One vector is turned by the same rotation once a tick. Each row is the vector after some number of ticks, and that number follows the row.
The counts run from 0 to 193.
[-27  22 -19 -29 -23  20 -46 -55  26  -8  10   9  19 -16 -12 -47  11 -13
  20  35 -24 -33  54 -10 -12 -47  24  17  11 -24 -17  24  17  -4  20  42
 -61  52  -6  20 -34   6 -35 -30  19 -51 -22  42  10  38  -4  -4  -3  20
 -29  17] : 182
[ 15  18 -19  -2 -45   8  -9 -10  21  24   3 -36   2 -34  -1 -32  30 -44
  26  -1  68   0  50   1  44  -5 -36   3 -14   0  29 -22  44 -17   4  19
 -49  22  35 -21 -35 -55 -35 -38   9 -18   5  24  14 -35  12  -7 -33  45
  10  15] : 160
[ 49  37 -18  11 -19  11  -5  -5  27  -4  60 -12  23  -3   0 -49  32 -39
  58   6  70 -69  21 -15   7  10 -15   1 -15  -8  42 -21  20 -10  -5  -3
 -10   7   9  24 -56 -24  19 -49   3  -3 -26  -1 -16  -2   8   2  15  63
  21  24] : 150
[ 35  26 -10  10  16  48 -40  -5  56 -16  19  32   4   4  12 -46  25   3
  31   4 -20  -1  -7  16  10 -73   0 -29 -52 -23   5 -37  -8 -24  -5  56
  -3  25  18 -20  13 -30 -29 -46 -11  37 -27 -28  15  22 -53 -43   5  24
   1  28] : 108
[-21  55  16 -11  23  48 -33 -25   6  33   1  10  33  -8 -15 -65  23 -10
  39  73  31 -44  57  13  10 -14  25  36  27 -15   7  -3  16  22   9 -12
 -22  -3 -19  12 -27 -19 -15 -57  15 -16 -14  14  17  -4  34   1  48   9
  -6  21] : 54
[ 27  13  35  16 -23   0 -13  18  11   7 -40 -61 -45 -33  12 -55  -1  24
   4   6   3 -25  11  -7  36  -5 -25   5  28 -52 -19  17  -3  28 -21  67
  33  14  31  35 -31  13   1 -26  55  -2 -38  27  31  30 -18  -6 -26  32
 -24   7] : 88
[ -7  32   9  20  42  19  -2  23  14 -30 -16  -4  -6 -25  63 -24  29   8
  -4   0   5 -30   0   3  23 -46 -14  -5  25 -23 -32  24  40   9  38  37
  14  22  40  14 -10 -12 -26 -50  11  31  45  15 -10  -2 -54  24  18  74
 -29   1] : 115
[ 37  22 -25  31 -31  44 -36  15  48   2  54   1  16 -21  -7 -37  28  -5
  42   9  55 -48   4   6  25  -3  -9 -20 -40 -21  62  -8   8  -3 -19 -10
   4  -7  -8  30 -25 -42  12 -65   5  21 -27 -20 -12   7  -1 -27  -9  45
  26  19] : 149
[ 12  30  13 -10  -4  10   6  22  47  29 -40 -21 -19  12   1 -23   9  32
  40 -11   9 -25  50 -27  29 -45 -21  26  -6 -22  -5 -20  39  41   5  57
 -10  44  34  -9 -18  -1  -1  -8  64 -38  -8  26  19   4 -20 -33  -7  58
 -11   3] : 78
[ 33  25  22 -15   6  26  16  33  -5   7  -9 -40  13  16  41 -23  12  16
  -7   5  26 -63  19  11 -16   4 -21  24  40 -40 -34 -57   3  33  40  25
  15  38  41 -41 -23  19 -29 -54  35  -2 -42  35 -15   7  -6   5  -2  48
 -12  36] : 128
[ 31  29  10 -11 -13  66 -31  38  25   4   5  -4   9  15  -4 -32 -15  45
  26  49  37 -59  19  36 -12 -18  35  -3  -5 -54  21 -24  -9  52  -4  24
   8 -11 -11  12 -22  19  -8 -42  26  -4 -63  10 -37  15   1 -13   0  27
  24  32] : 49
[ 48  50 -12 -22 -25 -16   3  -6  -9  -2  22  -4  10  -7  10 -70  13 -23
  32  -4  10   0 -28   9  14 -21  -2  18  -4 -27 -29   9 -20  19  23  87
 -50  37  29 -23 -67   5 -32  -7  16 -11 -28  23   4  20 -31  27  -6  47
 -15  -5] : 101
[  4 -34  10   6  11  20  32 -36  48   2 -11 -43 -18   5  34 -21  -5  -7
  11  27  13 -11  43 -42  11 -32   0 -36  42 -18 -23  28  12 -13 -13  52
 -14  18  40  31 -61  -6   1 -29  21 -36 -20  37  38  -2  -5 -14 -16  49
 -34  30] : 174
[-11  50 -31  29 -22  26 -19  22  19  19  48  37  14 -17  18 -38  17 -15
  26  43  34 -33  30  18  35 -31   6  47   1 -12  23  60  35  50   3  15
  15  -8  19  51  -8 -45 -11 -33  29  -6   6  -2   4  21  13   3   0  28
  13 -14] : 153
[ 29  12  -2  -6 -42 -28  -6  -6   5  -5   3 -37 -11 -23  21 -47   9  11
  22  -2  -5 -34  13 -43  51  10 -46  15  18 -39 -29   0  -8  -6   9  34
 -15  46  28  -2 -28   4  -3 -58  28   5 -37  36  42  52  -1 -20 -26  45
 -35  14] : 1
[ 15  16  14 -16  17  35  34  16  34  -6  -9   4  13  20  59   7   7  25
 -24  19  22 -39  28  14  10 -29  14   0  43 -23 -46  -4  13  73  42  51
   3  10  41 -28 -32  21 -37 -27  24 -16 -21  28  -6  10 -10   3  16  57
 -43  15] : 37
[ -4   5 -17   0   1   9 -45  -8  32   8 -10  -8   9 -36 -18 -51  11 -21
  66   2 -15 -51  55 -33  -6   6 -23   4   1 -29  34 -36  15 -30 -49  13
 -15  64  41   0   1 -39   4 -23  29  -9 -53  20  11   8   3 -40  16  32
   3   7] : 81
[  7  30  14  -9 -20  29  -1  56 -33  20 -15 -33  18 -13  41 -26   5  28
 -23  18  15 -28  -1  36   9   6 -42   9  43 -48 -20 -27 -10  48  27  28
 -11  14  38 -48 -24  -7 -38 -53  28  16 -51  32  10  12  12  -5 -27  35
 -13  15] : 129
[ 15  42  10  35 -18  14  11  33  16  47  -7 -20  -5 -10  39 -35   5  -2
  25  22  19 -17  42 -10  64 -17 -35  26 -18 -29  25  12  27   9  -5  17
  44  13  39  -9  11 -40   3 -58  19  25 -10   7  45  27  27 -49  -6  20
  -3  28] : 157
[ 38  41 -29  13   1   7 -10  -5  10  11  67  -2  23 -28   5 -61  45 -24
  73  14  57 -42  30   6   4  -3  10  23  23  14  16  23  39  15  11   0
  11  39   0   1 -14 -39  -9 -22  16 -24 -15  -8 -45   4  -5  14  28  36
  17  28] : 63
[ 23  15 -22  19 -19  11  15  24  29  38  19  -2  16  -7  21 -30  13 -17
  58  24  29  -5  32   1   4   4 -20 -19 -15 -10  50  17   6  22 -49  57
  11  30  47 -25 -37 -63  -1  -4   9   2 -59 -37  14  25  35 -53  11  24
   6   5] : 71
[-32  16 -10  16  27  61 -30  27   4  18  -1  25  28 -26  28 -10  18  -3
  27  41  -8 -17  31  30  23  22   2  -8  21 -52   2  16 -16  35 -10  16
 -57 -17  42 -26 -35 -16 -39 -55 -20  -2 -54  14  44  18  14 -23  14  39
 -20 -17] : 43
[ -1   0  -4   1 -10  38  -7  10  21  14  15 -15  41 -26  53 -24   2   6
 -13  19   0 -25  18  15 -20 -17 -13 -38   4 -44   9 -33   3 -16 -11  52
  42  33  39 -49  -3 -47 -24 -49 -22  34 -58 -17  11  42  18 -41  19   8
 -26  37] : 30
[ 10   6  -5 -42  -4  34  -7 -30  39  -3  15   6  54 -28  37 -28  28 -19
 -17  -8  40 -20  35  18  -3  -5  -6 -21   4 -22 -10 -57  14  19  11  53
 -52  13  56 -37 -51 -26 -43 -29 -33 -17 -30   9  19 -21  -5   3  18  40
 -35   3] : 32
[ 30  16 -42  -4 -15  25 -18 -15  28 -22  37  -7  28 -30  22 -75  -6 -23
   8   0  48 -32  -5  31 -33 -43  28 -15 -23 -41   9 -25  25 -40   1  39
  -7  36  30  -1 -37 -31 -37 -10 -13   0 -27  10 -56  -7 -29  22   3  21
  13  29] : 22
[ 14  44  16   0   1  20 -18  38 -14   6  15 -34  11 -27  13 -54  21  38
  56  -7  52 -53   2  25  46  20   0  19   5 -43  -2   0  25  14  22  -4
 -54 -12   0 -11 -33   8  -4 -74   8 -10 -15  33 -12   3 -31  20  -1  62
  -2   4] : 51
[ 12  24   7  31 -38  48  -8  40  31  23  48 -16  -1  -6   8 -21   9  20
  21   8  41 -13  -1  26  37 -23 -23 -35 -41 -28  51  16  21  21  -2  27
 -14 -23 -11  16 -33 -37   4 -83  17  24 -32 -19  24  15   2 -40 -39  42
  17  25] : 148
[-17 -27 -41  20  16  25 -27 -50  47   7  26   9   6 -35  -8 -51  19  -7
  43  20 -10  -3  55 -19   4 -35  10 -13  30 -17   0   2  17 -25 -36   8
 -33  41  50  21   0 -66 -17 -28   6 -43 -36  19   8   2  10 -24 -15  15
  -3  12] : 172
[ 26  -7 -35  34 -24   9  -4  32  16  -1  -4 -38 -26 -23  18 -49  -4  39
  27  19   7 -34  37 -21  19 -37  -6   6  35 -40  14   0  12 -15 -27  19
  38  62  34  -8  34 -49  -8 -22  53  -6 -36   2 -29  27   7 -35 -20  24
  20  47] : 167
[  8   3  26  13  44  53  -7  -8  41 -12 -17 -11 -23   2  14  15  25  -6
  20  34  55 -42  40   4  20  -3  17 -43  32 -16 -21  10  12   8  19  -2
 -21 -12   5  18 -46  13 -25 -71   7 -13 -18  34   2 -38 -26  -6   1  71
 -21  32] : 46
[ 19  47  12  -9  38  15   9 -35  12  -7 -16   5  -3  34  30 -41  23 -34
  27  34  -3 -12  18 -28   3 -65   4  12  11  -3 -53   8  -5 -16  36  55
  -8  50   3 -15 -30   0 -26 -40  21   3   5   7  20  18 -28  -6  34  40
 -40  45] : 105
[ 42  23  19  -4  -6  31 -13 -74  49  -4 -15  -8 -31 -14 -14 -49  33 -22
  14   2  19  19  35   4  30 -43  23   0   7   4 -51 -15   8   2  15  72
 -21   5   1  12 -25  11 -43 -64  16 -12 -28  32  49  -9 -31  -4 -33  13
 -27  35] : 96
[ 31   5 -15  -2  30  32   3 -22  53 -26   0  26  24   1  48  -2  23  -9
  -8  37  23 -67  45  -7 -10 -22  31  -2  51 -12 -39 -14   2  48  11  29
  26  26  41  -4 -25  12 -29 -28   1 -14 -26   8 -17   2 -13   5  43  53
 -21  28] : 36
[  6  50  40   7 -17  44  27  18  27  40  31 -21  -5  39  20 -20   7  19
  30  14  41  -6  14   5  41 -35 -14 -12 -33  -9  24   2  18  27  34  27
 -16 -34   1   9 -54  -1  12 -68  19   6  -9  -3  52  10  -6 -35 -35  48
 -16  34] : 147
[ 12  -5  -6 -23 -11  33 -30 -10  40 -10   0   9  59 -27  28 -44  13  -5
 -30  28  18 -37  34  15 -12 -19  -8 -27  -3 -31  14 -67   3   9  -3  43
  -1  30  32 -36 -34 -39 -44 -27 -18   9 -49 -16  22   8  18 -22  37  13
 -12  27] : 31
[-18  11  19  11  38  44   7 -11 -15  14  -3 -13   9  -3  31 -13  29 -15
  16  44  29 -13  35  -3  -2  12 -21 -23  81  -7 -39   2  -5  10  41 -11
 -43  14  20 -20 -43 -29 -42 -80   0   1 -31  26  24 -27  10  -2  -9  51
 -28  34] : 133
[ -9  37  24 -29  -6  27 -37  17  27   5 -20  -8  34 -27  28 -38  24  -2
  -9 -21  13 -31  21  25   5 -27 -37  12 -28 -33  -3 -73  42  -5  34  45
 -31  31  50 -46  -9  -9 -42 -55  -1  23   4  20  19 -18 -37 -15  -2  51
 -27   6] : 119
[ -4  46 -11  25 -27   9   1  37 -12  26  30  -3  16 -15  25 -31  18 -18
  17  38  56 -23  14   7  32  -9 -17  22  17 -23  27  79  26  35   9  31
 -12  -8  23  33 -65 -42  -6 -35  25  -3   7   2  21  17  25  10  -5  48
  -2 -10] : 152
[ -4  21   5  -6  35  40  -3 -17  -7   4  36  -8  21   0   4 -22  31 -28
  39  19  11 -30  37  10 -35   3  -6  -2  63  -7 -15 -40  13  -8  34 -20
 -54  36  18 -39  -8 -19 -50 -69   1 -25 -45  34 -16 -18   2   3 -12  39
  -6  41] : 132
[ -9  52  13   8   3   6  25  16 -14  36   2 -16   0  -9  40 -38  38   4
  22  45  39 -10  35 -10  57 -13 -11  13  40   9 -23  60  36  38  31  30
  11  23   1   3 -34 -56 -12 -41  36  -5  23  -7  28  16  15  -8  30  36
 -19  17] : 65
[ 52   6  15  -4   4  54  -6   3  46 -14  12 -19 -16  26   9 -22  20  40
   2   9  51 -22   8   5  21 -11  -4 -38  27  -8 -19 -41  -4  39  31   4
 -33  -5 -11  -5 -37  -9 -29 -81  21 -12 -33  11 -11 -25 -21  -4 -40  60
  12  46] : 137
[-20  53  34 -11  26  48   0 -16  15  43  17   8  13   5   1 -45  24   3
  51  33  42 -16  61  20  21 -27  20  33  16   2 -15  -2  45  34  35   6
 -43 -30  -8   0 -33  -6 -11 -63  10 -29   3  25  29 -19   1   7  12  19
 -13  23] : 55
